Each row has a name. Each piece below is followed by the name of the row it came from, unless a question asks for something else. Each question is about the rows just above it. Places in a row count from 0.

| -3.742 |  0.150 |  2.562 | -8.092 | -3.455 | -7.970 |  0.157 |  8.110 | = <92>
| -4.071 |  0.197 |  2.921 | -9.161 | -3.922 | -8.969 |  0.436 |  8.986 | = <120>
|  3.671 | -0.221 | -2.655 |  8.009 |  3.361 |  7.908 | -0.427 | -7.815 | = <129>
| -3.882 |  0.180 |  8.009 |  3.361 |  7.908 | -2.655 |  0.513 |  8.570 | = <137>
| -3.919 | -0.043 |  2.502 | -8.359 | -3.880 | -8.043 |  0.135 |  8.299 | = <25>
|  3.787 | -0.258 | -2.707 |  8.237 |  3.372 |  8.207 | -0.202 | -8.249 | = <101>
| -2.655 |  0.511 | -2.671 |  8.163 |  3.352 |  8.120 | -0.276 | -8.169 | = <36>
|  4.001 | -0.262 | -2.928 |  8.501 |  3.596 |  8.482 | -0.146 | -8.358 | = <68>
Where does |  3.361 |  7.908 | -0.427 | -7.815 | start? Give its row and place.	<129>, 4
Row and place where | -2.655 |  8.009 |  3.361 |  7.908 | starts:	<129>, 2
Row and place where | -2.655 |  0.513 | starts:	<137>, 5
Row and place where | -3.882 |  0.180 |  8.009 |  3.361 |  7.908 | -2.655 |  0.513 | starts:	<137>, 0

|  1.195 | -3.542 | -0.105 |  6.551 | -2.717 | -1.008 | -1.854 | -4.500 | -1.525 |  2.400 | -1.171 | -3.228 |  2.128 |  0.219 |  0.185 | -1.627 |  0.012 | -1.883 | -4.326 | -> <70>
|  0.368 |  3.887 | -5.427 | -3.737 |  2.891 | -2.662 |  2.985 | -0.303 | -1.855 | -0.175 | -0.516 | -0.835 |  2.540 | -0.387 | -4.048 |  0.559 |  2.783 |  3.790 | -0.330 | -> <61>
|  0.688 | -3.005 |  1.610 |  3.382 | -4.005 | -0.707 | -2.392 | -5.990 | -0.254 |  3.079 | -2.930 | -4.341 | -2.552 | -0.344 | -3.895 | -0.647 | -0.547 | -0.580 | -3.523 | -> <140>
|  3.363 |  0.525 | -1.846 |  3.853 |  2.385 | -2.723 | -0.187 | -3.312 | -4.233 |  5.630 | -4.223 | -5.290 |  2.527 |  0.035 | -4.093 | -1.411 |  1.045 |  1.453 | -3.071 | -> <9>
|  0.409 |  3.111 | -4.797 | -3.136 |  1.754 | -2.700 |  2.299 | -1.762 | -1.746 |  0.568 | -1.244 | -1.848 |  1.521 | -0.344 | -3.895 |  0.448 |  2.538 |  3.607 | -1.066 | -> <95>
|  3.358 |  1.068 |  4.023 |  1.759 |  3.352 |  0.096 | -1.723 |  0.371 | -2.270 |  6.123 | -5.341 | -3.714 | -3.078 |  0.093 | -1.874 | -0.465 | -1.752 |  0.405 |  0.906 | -> <30>
| -0.377 |  2.880 | -4.891 | -3.474 |  1.335 | -2.132 |  2.597 | -0.669 | -0.879 | -1.237 |  0.348 | -0.202 |  2.009 | -0.344 | -2.875 |  0.605 |  2.511 |  2.993 | -0.506 | -> <97>
| -1.212 |  4.450 |  0.295 | -8.372 |  2.439 |  0.738 |  1.816 |  3.466 |  1.753 | -1.859 | -0.225 |  2.138 | -4.522 | -0.349 | -0.887 |  2.168 | -0.027 |  3.070 |  4.419 | -> <69>
|  3.462 | -0.078 |  0.549 |  5.545 |  3.861 | -0.829 | -0.757 |  0.868 | -3.628 |  4.464 | -2.505 | -2.475 |  3.425 |  0.208 | -1.898 | -1.680 | -0.366 | -0.932 | -1.118 | -> <159>
Which row holds |  0.409 |  3.111 | -4.797 | -3.136 |  1.754 | -2.700 |  2.299 | -1.762 | -1.746 |  0.568 | -1.244 | -1.848 |  1.521 | -0.344 | -3.895 |  0.448 |  2.538 |  3.607 | -1.066 |?	<95>
Row and place where |  0.368 |  3.887 | -5.427 | -3.737 |  2.891 | -2.662 | starts:	<61>, 0

|  1.438 |  5.159 | -0.174 | -1.370 | -1.012 |  0.861 |  0.254 |  <63>
| -3.691 |  0.218 | -2.009 | -3.636 |  1.025 |  0.998 |  0.231 |  <31>
|  0.556 | -4.547 | -0.089 | -1.260 |  0.697 | -1.611 |  0.200 |  <100>
| -0.743 |  7.779 | -0.186 | -0.736 | -1.085 |  0.983 | -0.175 |  <148>
| -2.009 | -3.691 |  0.218 |  0.087 | -0.191 | -0.706 |  0.852 |  <130>
|  1.812 | -1.540 | -0.158 | -1.055 |  0.861 | -1.012 |  0.254 |  <123>
Where does | -2.009 | -3.691 |  0.218 | start? Give its row and place.	<130>, 0
| -1.012 |  0.861 |  0.254 | begins in row and place	<63>, 4
|  0.556 | -4.547 | begins in row and place	<100>, 0
| -4.547 | -0.089 | begins in row and place	<100>, 1
Row and place where | -1.055 |  0.861 | starts:	<123>, 3
Row and place where |  0.556 | -4.547 | -0.089 | -1.260 | starts:	<100>, 0

| -2.549 |  1.664 | -3.630 |  2.414 |  3.930 |  0.422 | -2.828 | -0.585 |  <181>
|  6.232 | -2.574 | -2.640 |  6.660 | -0.864 |  0.288 |  3.042 | -3.876 |  <18>
|  6.026 |  3.142 |  1.195 | -3.935 | -0.864 |  0.288 |  5.973 |  0.691 |  <143>
| -4.614 | -6.537 |  1.023 | -4.666 |  3.508 |  4.607 | -2.730 | -0.497 |  <131>
| -5.182 |  4.986 |  2.900 | -7.552 |  4.468 |  3.085 |  7.515 |  5.926 |  <133>
| -0.237 |  5.287 |  4.468 |  7.515 | -7.552 |  2.900 |  3.085 |  0.610 |  <24>
| -6.220 | -0.436 |  5.138 |  2.354 | -3.569 |  1.716 |  1.117 |  5.903 |  <49>
| -1.246 |  2.247 | -4.893 | -7.642 | -0.252 | -3.631 | -5.980 |  3.778 |  <47>
| -3.908 | -6.664 |  4.466 |  1.097 | -7.249 | -3.648 | -7.057 | -0.890 |  <166>
find: |  6.232 | -2.574 | -2.640 |  6.660 | -0.864 |  0.288 |  3.042 | -3.876 |	<18>
|  4.468 |  7.515 | -7.552 |  2.900 |  3.085 | begins in row and place	<24>, 2
| -0.252 | -3.631 | -5.980 |  3.778 | begins in row and place	<47>, 4
|  2.247 | -4.893 | -7.642 | -0.252 | -3.631 | -5.980 | begins in row and place	<47>, 1
Row and place where | -3.630 |  2.414 | starts:	<181>, 2
Row and place where |  1.664 | -3.630 | starts:	<181>, 1

